Each path below is one point turned by a fixed rotation once a step. After each direction that follows a path, write how fast that rotation turns it, in degrees per step (0 if it stays still).
Each turn is a multiple of 5 degrees from 10 to 175, or 0.
Each row of a path follows its step; steps can be skipped.
path 1
step 0: [ 0.48 -1.14 -2.65  2.78 -2.93  0.88 -1.63 -1.54  1.90 -1.48  0.03  0.52
  3.81  2.69 -4.07  0.25  0.42  0.45  1.38  0.28 -0.36  2.41 -1.02 -1.15
 -1.08  0.06 -4.68  1.88  0.03 -1.75  0.47 -1.75  0.50 -0.11  0.83  0.13
 -0.41  0.39  2.25 -1.51 -1.68 -0.30 -1.35 -2.17  0.56  0.07  0.78 -1.97
  1.98  1.04  1.55  2.34 -2.28 -2.42 -0.12  2.62  0.82 -0.63]
step 1: [ 0.94 -3.55  2.30 -1.05 -0.78 -0.78  2.23 -0.57 -0.37  1.32 -0.97  2.23
 -0.65  0.90 -1.54 -0.22 -2.81  0.70  1.45 -0.84 -0.92 -2.11 -0.58  1.01
  0.97 -0.99 -0.81 -1.80  2.53  0.30 -1.57 -2.79 -0.68 -4.10 -0.74 -3.89
 -0.08  0.00  1.29 -1.11 -1.33  0.46 -4.27 -1.21 -0.90 -1.79 -0.78 -1.42
 -2.55  0.71 -0.11 -2.15  0.53 -3.55  1.94 -0.67  1.36 -0.88]
step 2: [-1.91  2.38 -1.15 -2.86 -2.91 -2.05 -1.21  0.49 -2.77  0.18 -0.07  1.44
 -0.83  0.41 -2.06 -0.54 -0.96  0.82  0.34 -1.61 -0.47  0.10  0.37  1.04
  2.15  0.51 -2.54  1.95  1.38 -0.08 -0.84 -1.35 -0.01  1.98 -1.87 -1.47
 -2.10  2.34  1.73  0.79 -0.72 -0.17 -0.88  3.71 -0.06  2.35 -1.67 -0.97
  3.83  4.03 -2.85 -1.24  1.67 -1.13 -2.48  1.02  1.59 -0.94]
step 3: [ 1.17  0.15 -0.02  0.89  0.00 -0.46 -4.04 -1.67 -2.08  0.00 -0.19  1.48
  2.85  1.65  1.35  2.13 -3.52 -1.82  0.88  2.47 -0.32 -0.52  1.47  0.61
  2.45 -1.07 -2.14  0.45 -1.01 -1.25 -1.60 -1.67 -2.77 -1.75  2.91 -1.48
  0.65  0.55  1.11  2.36 -2.93  1.08  1.10 -0.73  3.16 -0.42 -0.14 -1.22
 -0.97 -0.24  0.08  2.04  0.11 -3.12 -3.85 -0.41 -2.35 -0.91]
step 5: [-2.72  1.25 -1.80 -0.74 -0.77  1.62  2.02  0.11 -2.84 -1.77  1.60  0.00
  1.61 -0.94 -2.47 -1.45 -4.53 -2.00  1.74 -0.20 -1.55 -1.23  2.18  1.18
  1.29 -0.37 -0.54 -2.05 -0.44  0.57  0.71  0.11 -0.68  1.84 -1.15  2.77
 -1.35  0.61 -2.55  2.19 -2.07  0.95 -1.17  3.22  1.90  0.60  3.01 -1.67
  1.41  0.35  1.10  0.96 -1.77  1.50 -0.30 -2.28  0.09 -3.01]
step 6: [-0.35 -1.05 -2.42  1.80 -1.29 -0.18 -3.70 -2.44  0.59 -0.64  0.75  3.08
 -0.51  2.52 -0.10  0.98 -0.18  1.35  1.22 -0.68  0.90  0.71  2.16  0.80
  0.06  0.03 -1.09  1.37  2.11 -3.65  2.18  1.60 -0.31  1.12 -0.32 -3.29
 -0.28 -1.90  1.52 -1.16 -2.81  1.16 -0.42 -2.07  2.42 -0.53  4.33  0.06
  1.18 -0.89  2.26  2.93 -3.52  0.37  1.89  0.16 -0.94 -1.18]
step 9: [ 1.32  0.98 -0.06 -1.53 -0.71 -1.46 -4.19 -1.57  1.24 -1.13 -1.39  2.48
 -0.80 -0.77  0.89  3.40 -2.14 -1.45  2.91  2.30 -1.17  2.11  0.82  2.02
 -0.10 -1.62 -1.15  0.95  1.50 -5.32 -1.82  0.17  0.09  1.50  0.29 -0.43
  0.12  3.21  1.21  1.09 -2.22 -0.54 -0.88 -1.85  0.18  0.59 -1.81 -1.82
 -0.21 -0.39 -2.13 -1.55  1.39 -1.69 -0.49  0.90 -1.64 -2.43]
step 10: [-1.15  0.30 -1.28  1.48  0.27  1.82 -0.88 -2.58 -1.87 -0.49 -0.88  1.57
  1.48  1.56 -0.45 -0.42 -1.14 -4.03 -1.26 -2.37 -1.99  0.88 -3.94 -0.61
  0.59 -1.96 -2.36 -0.37  1.06  3.19 -2.06 -3.65  0.76 -1.88  0.26 -2.01
  3.20  0.92  0.12 -0.73 -0.96 -2.67 -1.88 -2.73  0.91  3.25 -0.52  0.20
  1.56 -0.17 -0.42  0.28  1.93 -0.30 -1.33 -0.29 -1.83 -0.05]
step 11: [ 0.38  1.99 -1.68 -2.27 -1.86 -0.43  1.20 -0.39  0.43  0.29 -0.20  1.76
 -1.67 -0.21 -1.51  1.44 -5.44 -1.64  2.75 -0.06  0.99 -2.50  1.01  1.81
 -1.57  0.92 -2.22 -2.84  0.53  0.80 -0.88 -4.23  2.04 -2.11 -0.45  1.33
  0.42  1.16 -0.36  0.88  0.07 -0.04  0.75  1.30 -0.07  0.49  3.14  0.63
 -0.47  0.85 -1.61  0.26 -2.54  0.83 -0.48 -2.39  2.21 -3.12]
step 14: [ 0.00 -1.16 -0.40 -2.97 -2.25 -1.31 -0.27 -1.52 -2.05  0.92  1.37 -0.09
  0.57 -0.50 -0.09  2.08 -0.30  0.14  0.65 -5.50  3.57 -1.37  3.23  1.21
  1.03  1.03 -0.87 -2.01  1.35  1.33 -0.67 -2.58  0.77  0.59 -4.12 -0.81
 -2.35  0.03  2.61 -1.63 -1.95  2.36 -1.10  2.53  0.18 -1.18  0.64 -2.47
  0.62  1.88  1.44 -0.92  0.61  0.04 -1.11  1.92  0.34 -0.61]
Speeds:
[-0.66  0.54  0.67  0.34  0.38 -0.44  0.35  0.17  0.43 -0.09  0.32 -0.29
 -0.34  0.59  0.14 -0.05 -0.56  0.57 -0.49  0.17  0.05  0.11  0.24 -0.02
  0.16  0.21 -0.29 -0.55 -0.35 -0.91  0.13 -0.30 -0.11 -1.37 -0.49 -0.76
  0.11 -0.30 -0.23 -0.14 -0.22  0.36  0.42 -0.62  0.32  0.73  0.79  0.05
 -1.06 -0.02  0.13  0.28 -0.22 -0.27 -0.31 -0.67 -0.03  0.33]  145
[ 0.15 -0.40  0.11  0.52  0.23 -0.45  0.02  0.69 -1.07  0.22 -0.33 -0.72
  0.09 -0.33  0.36  0.17  0.46 -0.57  0.50  0.18  0.92 -0.15 -0.24 -0.75
  0.11 -0.74  0.39 -0.48  0.09  0.02 -0.03 -0.65 -0.46  0.22 -0.53 -1.01
 -0.06 -0.07 -0.14 -0.60 -0.88 -0.08 -0.74  0.07  0.03 -0.24 -0.03 -0.19
  0.31 -0.28  0.10  0.08 -0.29  0.62 -0.29 -0.73 -0.48  0.38]  170
[ 0.27  0.16  0.23  0.18  0.25 -0.17  0.28 -0.13 -0.30 -0.59  0.41  0.05
 -0.05 -0.12 -0.01  0.05  0.57  0.56  0.16 -0.38 -0.01 -0.18  0.88  0.26
 -0.18 -0.19  0.24  0.40 -0.51  0.73  0.46 -1.49  0.58 -0.89 -0.05  0.11
  0.33  0.18 -0.59  0.15  0.26  0.74 -0.78  0.27 -0.26  0.27 -0.64  0.05
 -0.03 -0.89 -0.01 -0.51 -0.60  0.10  0.18  0.45  0.34 -0.75]  110
[ 0.19 -0.55 -0.32  0.65  0.25  0.48  0.63 -0.45  0.93  0.15  0.10  0.79
  0.24 -0.58 -0.49  0.58  0.35 -0.45 -0.08 -0.70 -0.09 -0.27 -0.02 -0.19
  0.70  0.25  0.24 -0.44 -0.73  0.03 -0.57 -0.48 -0.30 -0.14  0.42 -0.69
 -0.41 -0.55  0.09  0.33  0.21 -0.87 -0.39  0.04 -0.91  0.34  0.29  0.52
 -0.28 -0.16  0.10 -0.22 -0.12 -0.37 -0.16  0.37 -0.71  0.63]  115
[-0.30  0.91  0.36 -0.24  0.29  0.67 -0.46 -0.38 -0.18 -0.63 -0.51  0.25
 -0.45 -0.56 -0.13 -0.36 -0.26  0.21  0.44 -0.62  0.18  0.77 -0.23 -0.87
 -0.21 -0.35 -0.06 -0.11 -0.23  0.28 -0.37  0.03  0.07 -0.43  0.81  0.68
  0.29 -0.19  0.34  0.06  0.43 -0.26 -0.13 -0.09 -0.21 -0.31  1.03 -0.89
 -0.01 -0.63 -0.30  0.09 -0.07  0.69 -0.54 -0.57 -0.76 -0.29]  60
[ 0.18 -0.81 -0.50 -0.04  0.85 -0.09 -0.09  0.15  0.20  0.18 -0.68  0.24
  0.49  1.08 -0.52  0.44 -0.59  0.77  0.11  0.69  0.84 -0.84 -0.15 -0.06
  0.45  0.53  0.20 -0.34 -0.58  0.14 -0.64  0.06 -0.12 -0.58  0.14  0.51
  0.28 -0.35 -0.15 -0.26  0.35  0.02  0.01 -0.15  0.81 -0.38  0.14  0.04
  0.87 -0.22 -0.16  0.22 -0.19  0.50 -0.16  0.31 -0.17 -0.63]  140
[ 0.21 -0.06 -0.33  0.16 -0.06 -0.40  0.00 -0.29  0.07  0.10  0.05 -0.78
 -0.47 -0.20  0.29 -0.17 -0.37 -0.43 -0.31 -0.23  0.74  0.23  0.16  0.82
 -0.94 -0.01 -0.01 -0.11 -0.27 -0.23 -1.20  0.10  0.73  0.44 -0.18  0.03
  0.74  0.71 -0.59 -0.95  0.35 -1.18  0.03 -0.28 -0.01  0.66  0.37  0.22
 -0.18 -0.46  0.25 -0.18 -0.07 -0.16  0.38  0.35 -0.44 -0.51]  25
path 2
step 0: [ 0.18  2.05  0.76 -2.24 -2.01 -2.02 -0.33 -0.87 -0.15 -2.05 -1.13 -0.86
  0.55 -1.09  1.11 -1.52  2.27  1.00 -0.01  0.36  0.04 -3.20  0.13 -1.62
  2.39 -0.92  1.54  2.31  0.66 -1.90 -0.16  2.96  2.75 -2.19  1.20 -2.32
  2.88  0.73  1.50  0.34 -1.52 -1.52  0.30 -3.54 -1.13  0.34  2.34  0.77
  4.13 -0.21  0.69  0.10  2.38  3.20 -1.68 -0.83 -1.09 -0.31]
step 1: [-2.60  0.17  0.02 -3.62  1.66  0.27  0.75 -2.01 -3.03 -0.55 -0.27 -0.16
  1.71 -2.64  0.51 -0.89  3.80  0.99 -2.12 -1.30  1.20  0.28  1.13  0.38
  0.29 -3.29 -0.96  1.70  0.46  0.27  1.19  1.33 -2.65 -2.28  3.03  0.70
  0.94  1.04 -3.04 -0.94  1.09 -2.40  1.15  0.97 -1.11  2.33  0.39  1.13
 -1.45 -1.19 -2.22  1.32 -2.20  1.71 -2.35 -0.69 -0.66 -1.64]
step 2: [ 0.86  1.98  1.87 -0.99  0.57 -1.07 -0.67  0.99 -1.22 -1.55  2.29 -1.29
  2.37 -3.41  3.74  0.61  2.60  1.47 -1.54 -2.06  0.44 -0.59 -0.32  1.47
 -0.02 -2.00  1.92 -1.75  1.11 -1.15  0.01 -1.19 -2.60  0.86 -2.38  2.11
  3.68  0.94 -0.49 -1.32 -0.34  0.00 -2.03  0.69 -0.80 -0.67 -3.39 -1.19
  2.37  1.22  0.93  2.05 -0.95  0.12  2.79 -1.18 -2.90 -0.35]
step 3: [-0.02  0.60 -0.28 -0.57  0.36  1.97 -0.07 -0.57 -5.11 -1.64 -0.29  0.80
  0.49  1.72  1.45 -2.79  1.72 -0.92 -1.25  1.44  0.90  0.32  1.23  3.21
  2.56  1.31 -0.35 -1.72  1.27 -4.68 -0.73 -0.22  0.78  1.79 -0.98  0.98
  0.52  2.28  0.02 -2.98 -1.00 -0.92 -2.95  0.10 -1.25 -2.90  3.03  0.76
 -1.75  2.31 -0.93  1.08  1.34  0.30  0.83 -1.41 -1.11 -0.14]
step 7: [-0.25 -1.14  1.08 -3.14 -0.73  0.33  1.13 -2.05 -1.41  1.62 -1.05  0.71
  1.94  0.15  0.17 -0.55 -0.23  0.09 -3.51 -1.36  0.97 -4.21 -0.22 -0.51
 -1.58 -2.39 -1.50 -0.67  1.88 -4.14 -0.42 -2.61 -1.99  2.07  0.35 -1.67
 -0.61  0.15 -0.31 -0.94  0.71  2.60 -1.48 -0.64  0.64  0.53 -0.30 -3.76
 -1.17  1.06 -1.76  1.56 -1.33  1.31  3.94 -0.05 -1.36  1.95]
step 9: [-1.03  1.47  1.53 -1.99 -1.19  2.73  1.11  0.55  0.21 -1.27  0.13  0.44
  4.10  1.93 -2.84 -0.82  1.30  0.30 -1.74  2.23 -2.17  1.63  3.52 -2.48
 -0.09 -0.90 -1.71 -1.80 -0.12 -2.51 -0.10  1.47 -0.24 -0.43 -1.49 -0.35
  1.18  0.84  1.14 -0.92  2.06 -2.64  1.56 -0.84 -0.94  2.05  1.42  1.57
 -2.30 -3.66 -0.96  2.76 -0.63 -1.41  2.19  1.98  0.30 -0.56]
step 11: [ 0.23 -2.99 -1.07 -3.76  0.26 -1.06 -0.20 -1.92 -1.68  1.45  0.44 -0.18
  3.82 -1.83  1.10 -1.00  2.32  0.81 -2.40  1.00 -3.08 -3.18 -2.74 -1.24
  3.26 -1.46  0.36  1.15  0.08 -3.07 -0.30  1.16  0.85 -0.33 -0.21 -0.42
 -2.22  1.28  0.77 -0.69  1.43 -0.41 -0.95 -0.12 -2.55  1.36  3.20  0.19
  0.45 -0.13  0.91 -1.03  1.17  0.75 -2.23 -2.20 -1.14 -2.00]
step 12: [-1.08  0.73  0.95 -3.56 -0.96  0.96  0.33 -1.96 -3.09 -2.19 -0.77 -1.65
  0.18 -2.48  1.12 -1.76  2.97  0.14  0.09 -1.64  2.29 -3.19  1.90 -3.80
 -0.43 -1.04  1.11 -0.64 -1.05 -0.38  2.19 -0.53 -0.70 -0.04 -1.09 -0.35
  3.71 -0.69 -1.17  1.46 -0.89 -0.09  0.38  2.56  0.67  2.08  1.21 -4.27
  0.42 -1.77  0.99  0.96  0.03  1.70 -0.39 -2.53 -0.76 -2.13]
step 13: [ 0.17  0.02  0.63  0.02 -0.83  1.83  1.12 -1.43 -1.64 -1.04  3.02  0.99
  0.79 -4.28  0.35  0.83  4.52  0.45 -0.81  2.02  2.54  1.27 -0.20  1.69
  0.60 -1.94 -0.04 -0.30 -1.33 -2.88 -0.51 -0.81 -0.04  1.66 -0.45  2.07
  2.06  2.34 -0.42  1.31  0.90 -3.05  1.02 -1.35 -2.18 -0.84 -1.33 -0.84
 -1.93  1.27 -0.55  4.29  1.69  2.54  1.04  1.36 -1.30 -0.09]
step 14: [ 2.45  3.44  0.42  0.20  1.06  1.15 -0.42 -0.51 -1.67 -2.24  2.29  0.92
  1.76 -0.46  1.23  1.30  1.97  0.12 -2.17  0.86 -1.71 -1.68  2.50  2.79
  2.22  4.82  0.39 -2.53  2.13 -0.51  0.12  3.41 -0.27  0.17 -2.06  1.91
  1.73  3.20 -0.08 -1.07 -0.27  0.73 -0.42  0.91  0.36  0.95  1.53  0.99
  0.85 -2.09 -1.95  2.13 -0.47  0.49  0.56 -0.77 -2.11 -0.90]
Speeds:
[-0.30 -0.16  0.00  0.07 -0.10 -0.03  0.41 -0.15  0.16 -0.09 -0.02  0.74
 -0.26 -0.01  0.43  0.31  0.63 -0.39  0.10 -0.54  0.05  0.10 -0.01 -0.35
  0.06 -0.08 -0.80  1.25 -0.11  0.45  0.27 -0.68  0.01  0.30  0.55  0.10
 -0.10 -0.33 -0.56  0.25  0.99 -0.36 -0.52  0.34  0.40  0.55 -0.71 -0.45
 -0.38  0.65 -0.96  0.27 -0.03  0.47  0.60  1.02 -0.06  0.31]  125
[-0.07  0.12 -0.47 -1.60 -0.39 -0.21 -0.01  0.08  0.34 -0.18 -0.14  0.21
 -0.41  0.37  0.33 -0.42 -0.10  0.43 -0.09 -0.28 -0.16  0.17  0.92 -0.28
  0.02  0.77  0.09  0.17  0.41  0.26 -0.09  0.30 -0.11  0.26 -1.06  0.31
 -0.52  0.82  0.00 -0.01  0.01 -0.07  0.35  0.50 -0.35  0.44  0.12  0.58
 -0.70  0.62 -0.80 -0.29  0.03 -0.18 -0.98  0.05  0.35  0.08]  135
[ 0.23 -0.16 -0.83 -0.03 -0.42 -0.01  0.07 -0.38 -0.55  0.96 -0.59  0.08
  0.45 -0.22 -0.37 -0.13  0.70 -0.34 -0.18  0.25 -0.11  0.88 -0.02  0.75
 -0.05  0.17 -0.19  0.52  0.52  0.45 -0.52 -1.17  0.19 -0.02  0.46  0.09
  0.40  0.57  0.19  0.62 -0.55 -0.81  0.28 -0.11  0.52 -0.70  0.17  0.47
 -0.14  0.39  0.36 -0.35  0.52  0.31 -0.25 -0.32  0.48 -0.30]  145
[-0.16  0.16  0.16  0.20  0.06 -0.05 -0.97  1.31 -0.08 -0.41 -0.15  1.01
  0.70  0.19 -0.62 -0.42  0.07 -0.35  0.52  0.48 -0.42  0.33  0.30  0.33
  0.40  0.69  0.18 -0.75 -0.53  0.20 -0.87 -0.24  0.12  0.35  0.05 -0.38
  0.10  0.06 -0.08 -0.18  0.16 -0.30  0.00  0.99 -0.09 -0.49 -0.06  0.35
 -0.09 -0.10 -0.63  0.35  0.07 -0.29  0.77  0.12 -0.52  0.42]  65
[ 0.00  0.46  0.32  0.25  0.14 -0.32  0.15  0.30  0.47 -0.48 -0.26  0.04
  0.02 -0.22  0.58 -0.18  0.08 -1.36  0.26  0.63 -0.07 -0.43  0.31 -0.30
 -0.57  1.60  0.13  0.69  0.50  0.31 -0.19 -0.02 -1.10 -0.18 -0.27  0.39
  0.28 -0.48 -0.42  0.19 -0.52 -0.24 -0.15 -0.18  0.06  0.14 -0.16 -0.39
  0.22 -0.21  0.58 -0.30 -0.49  0.39 -0.15 -0.64 -0.27 -0.28]  175
